Named turns come first, each shown by rows before and after it. Which turns, in which order, take the first row of each pair that follows to the second? Write the first one first, as in the answered first pair.
J_945 (before -> after):
[  7   2   1   5  16  11   3  -8  13 -15  -7  -4  -4 -18   3  -2 -25 -18
 -22   9  16 -10   3  14 -13 -10  21 -33  29  -2   5   4  -3  11  11 -22
 -15   9  -2   5  -5  26 -19   3  -7]  ->  [ 11  -5   0  18  15  12   3  -4   8 -17   4   7  -5  -8 -11  -9 -13 -20
 -18  21  18 -12  -2   4  -1   2  18 -23  27 -31  -3   5  -8  22 -17 -10
 -11   0   8  13  -5  27  -5   2 -11]
[-20  -4 -10  21   3 -10   2  -5 -12   0   5   5  18   6  -5   7  -1   8
   3  -1   7   0   6  12   6   3 -20   0   2  -9 -18   4  -1  -1 -24   2
  21  12  30   8  -1 -20  20  -7  19]  ->  [-21   3 -12   4   4 -13   0  -7 -11   4  -5  -7  16  -4   3   7  -9   1
  -2  -9   1   1  20  19  -2 -11 -23   0   7  10 -11  -3   7 -13  -7  -8
  28  14  26  -4   5 -23   4  -5  16]
[-16  -4   2   0  -5  18   7  12 -10  19   9 -10  11  -3  -8   5  17  -2
  -3  -9  -1  -3  16  28   7  11 -28 -20  -2   5  -3  -4 -10  13  11 -12
  -4   6  -3   5  -3  -5  27  28   5]  ->  [-14   0   3   3  -6  18   9  11 -11  20  11 -11  10   0 -12   4  18  -5
  -2  -7  -1  -1  17  26  10  12 -29 -12   2  -6  -6  -8 -15  10  11  -7
  -4   2   2   7  -9  -3  28  22   4]
J_857 (before -> after):
[ -5  -3   8  26   6   3   6 -10   0 -11   2  10  -1   7   1   1   6   8
 -11 -17  -2   7  -6  14   9  24  -2 -25  -7 -13  -6  13  -9   9   3 -19
  -2   2 -10 -14  -5   6  14  24  10]  ->  [ -2   7   2   6  -2  -5 -13  -8 -10  -7   9  18   9  29  12  17  -2   3
  -6 -21   6   1 -12   0   9   7  -2  -4  -8   2 -14   8 -20   5  -6   2
   3  12   9 -13 -14  -7  30  -2   7]
[ -3  -2  -3 -22   1 -11 -30  -2  -3 -10  13   7  22  24   7  17  -8  -6
   3   1  13 -12 -12 -22   1 -12   3   7  -7  13 -22  -6  -6  -7 -22  19
   6   5  26  13 -18 -10  18 -36  -9]  ->  [-10  -6  -2  21   2  -1  11  -3   3  10   4 -31  -4 -32 -23   6  14   5
  -6 -17  -1   1  21  20   4   3 -19 -23  12  -1  16 -22  16 -22  10 -22
   4  -2  -6   5 -17  -1 -16  22  14]
[  9 -13 -23   7   0 -23  -7  44 -14  21  19 -16  18  -9 -48 -16  11   0
  26  38  -3 -15   1  -7  -1  -1  19  65  24 -10  24 -32  20 -32 -14  24
 -31 -16  11  21   4 -15   6 -15 -12]  ->  [ 13 -23 -10  27   9 -16   9  38   1   2  16 -12   6 -19 -43 -24  11   4
  19  48  -1 -17  -5  -5  -3  22  30  44  23 -26  21 -25  27 -22 -16   9
 -39 -26  -4  20  11   5 -14   6 -16]
J_997 (before -> after):
[ 13 -21  -7  17   9  -7 -12  14   7  -6   4   1  13  16  -2  24   3 -13
   2   8   0   5  -7  -2  14  16  17   3  -1 -47 -12   0 -22   6 -26  35
   8  -6  13   1 -10   9  30  -4   2]  ->  [ 19 -22 -11  -7   2 -21 -17  18  21   0  -8  -8   8  -4  -4   9 -11 -22
   9  20  -6   7   9  -1  -7   2  21  13  13 -29  -3 -10  -1 -20  -6  41
  14  -8  22   6   6  15   0 -19  -7]
[ 12 -32 -20 -10 -29   1  -4  21  15   9  21  13  -3 -26 -27 -28  10   8
 -16   2   9   0  13 -11  -6 -28  13   3  13  -7  20   3  53  -8  -1  31
  -3 -12   9  -3   9   8 -30 -15 -17]  ->  [ -7 -20 -18  12 -26  -4   3   6  -8  24  23  -5   8 -14 -33  -2  26  18
 -20 -30  11  -4  31   9  16 -34 -17 -10  14  -3  18  -5  40 -14   1  14
  -3   2  15 -17  -7 -18   0   9  16]
[  1   3  -2 -12   4  22  -9  -4  -6  -9   0   4  10   2  26  15 -15  -6
 -18 -18   1   5 -15  -3   3 -14   2 -17 -18  32   3  10  -4  17  14  -9
  -9   5 -28 -14   6  -2   3   3  -6]  ->  [  3   3  -6 -19   2  19 -12  -3   0 -11  -1   5   7  -3  28   9 -22 -10
 -16 -11   6   2 -12 -10  -9 -14  10 -15 -14  32   7  10   2  12  13  -4
  -9   4 -23 -11  10   1  -1  -4 -14]
[  8  -8  10 -19   8 -16   3   1  12 -12  -9 -12   2  -2 -18 -16  -1   4
 -14  10  13 -12  -5  22 -15   8  15 -10   4   2 -20 -28  -1  -3  -3   3
  17  -2  -5  -2  19  -4 -14  -6  13]  ->  [  0  -4   6 -12   7 -14   3  -5   4  -7  -8 -16   8   0 -17  -7   5   9
 -11  -4  15 -13   1  32  -8   4   4 -13   3   5 -20 -30  -4  -9  -3   0
  16   2  -3  -3  13 -16  -3   2  23]
J_515 (before -> after):
[ 17  -5 -29 -53 -12   5 -15  12  31 -16 -14  23   0 -18  39  -5  -3   0
   1 -12  -5 -13 -20   0 -13 -26  11 -10 -13  39   5  -5  -4   5   1   3
  -2   4  -9   5   1 -18  -8  -7 -19]  ->  [ 17  -4 -29 -42 -10  15 -12   8  32 -12 -14  29  -6 -23  41  -8   5  -3
  -2 -15  -6  -9 -26   1 -15 -24  11 -15 -16  34  16   0  -7  11   3  -1
  -8   1 -22   8   0 -17  -8   1 -16]
[ -2  26 -24   8 -15   2 -26   7  -1  48  -1 -10   8   0   4  14  23 -22
  -3 -10  -2  -5   8  -1  10  -6 -15  15  -5  34  20  -6  -7   8  22  -5
 -12  21   0  -8  -6 -17  42   2   4]  ->  [ -7  22 -23  13 -13   0 -19   5   1  46  -2 -16   9  -1   4  18  25 -18
  -7 -12  -1  -4  11   8  12   1 -17   6  -6  33  18  -9  -6   7  23 -10
  -9  22  -2  -7  -5 -22  47  14   9]
[  0  15  -8  -9   8   1 -17  -4   6   5   2   2   9   9  21  17 -22  13
  -5   6  -8  -9   2   9  -6  -5  -3  12  -5  22   2  -3   5   3   4   9
   1  10  23 -10 -11 -14  -4  -7  -7]  ->  [  7  17 -12 -12   1   9 -17   0   7   9   5   4   9  10  13  13 -19   6
   4   9 -10  -7  -5   1  -9  -8   0  18  -7  21   8   2   8   7   9  15
   2   9  20  -9  -8  -8   1 -15  -7]
[ -9   7   3  -4   4  18  -2  -7   9 -13 -19   9  20  32  24   6  15  14
  -7 -13 -30  -7  -1   1   5  20   6  10  -3  26   5  -9   0   3  -4  -2
   2  24  11 -13  35  -7  10 -10   1]  ->  [ -6   9   0  -3   3  18  -8  -8  11 -13 -18  10  19  31  23   3  14  12
  -4  -9 -28  -9  -5  -3   3  15   9  13   0  31   9 -13  -1   5  -6   1
   2  20   8 -10  34  -5   9 -13  -2]

(2 to 4 turns a pair)
[ -9  -1  13  -8 -11   9 -41   1  11  -3  -5  10  12   7  -7  -2  19 -30
   5  53   9   0 -17  28  10  19 -10  28 -27  -3 -11 -15   9  -8  -5  13
   0  -1 -33 -21  20  10   8 -18 -14]  ->  [-11   5  10   1 -17  10 -38   4  -1   8   1   6  13  11 -12  10  32 -29
   7  38  10   2 -14  28  17  18 -27  27 -28  -2  -6 -17   5  -6  -3   8
   2  -1 -35 -29  11  -1  25  -8   3] : J_857 J_997 J_857 J_857
[ 13   7 -17   9 -43  22   2  18   5  39 -15  10  -4  -2  -5   3  24 -29
  18  -6  -8   3 -23 -34  11 -10 -14  17  -9 -34   2   9   5  26  -7  28
 -16 -30  -7  21  -1   8  23 -19   4]  ->  [ 14   4 -10  14 -40  25   6  14   7  25 -16  13  -6  -4  -5   0  24 -29
  16  -1  -8   5 -28 -37  14  -1 -10   5 -12 -42  -2  10   1  32 -12  24
 -14 -34 -16  20   7  13  13 -13  -2] : J_857 J_857
[  2  -3 -18 -28  -4 -15  -5   9  12  29 -10 -14   5 -16 -24 -24 -13 -22
   5  20 -18  -5  17  11 -21 -31  -2  32   8  11  23 -17  21 -44   9  23
   3  -6   8   9  15   9 -40 -41 -12]  ->  [  8  -5 -12 -35   2 -12 -15   9  10  14  -8   1  13  -2 -11 -23 -16 -19
   5  28 -12  -8   7   2 -20 -31  11  39   2   9   8 -12  11 -31  -2  32
   3  -2  14  10  17   9 -31 -56 -24] : J_857 J_857
[ -1  17  -4   8 -28   8   1  28  11  21  -8 -19  -5 -35 -38 -22  21 -15
  14 -17 -16   7  -1  19  -8 -18 -12  25   7  11  65   4  19  -4  28  -3
 -11  -6 -26  18  -6 -11  -5  -3   6]  ->  [  4  23  -9 -18 -29   0 -23  30   1  23  -1  -9   9  -7 -20 -17  10 -24
  17 -15  -3   2 -13  -2  -8 -29  -5  47   2  25  49   5   7  -5  19  21
  -6   2  -7  19  -8 -25  13 -35   4] : J_857 J_857
[  8   4  10  22  10  -2  -8  -8  -4  -5  11   1   9  18   4   7  23   6
 -15 -11  25   1  -8  14   9  -7 -15  -4   5 -18 -10  13 -26   7  -3  -3
  -1   1  -7 -20 -10  -5  24  14   5]  ->  [ 23   4   0 -13   4  -9 -28   3   0   5   9   4  10  15   7  -6   2 -10
 -10   0  26  -1 -16  -4 -13 -27   4  24   2  -6   3   8 -14  -2   0  21
   0   1   5 -12  -3  -1  14 -21  -9] : J_997 J_857 J_857 J_857
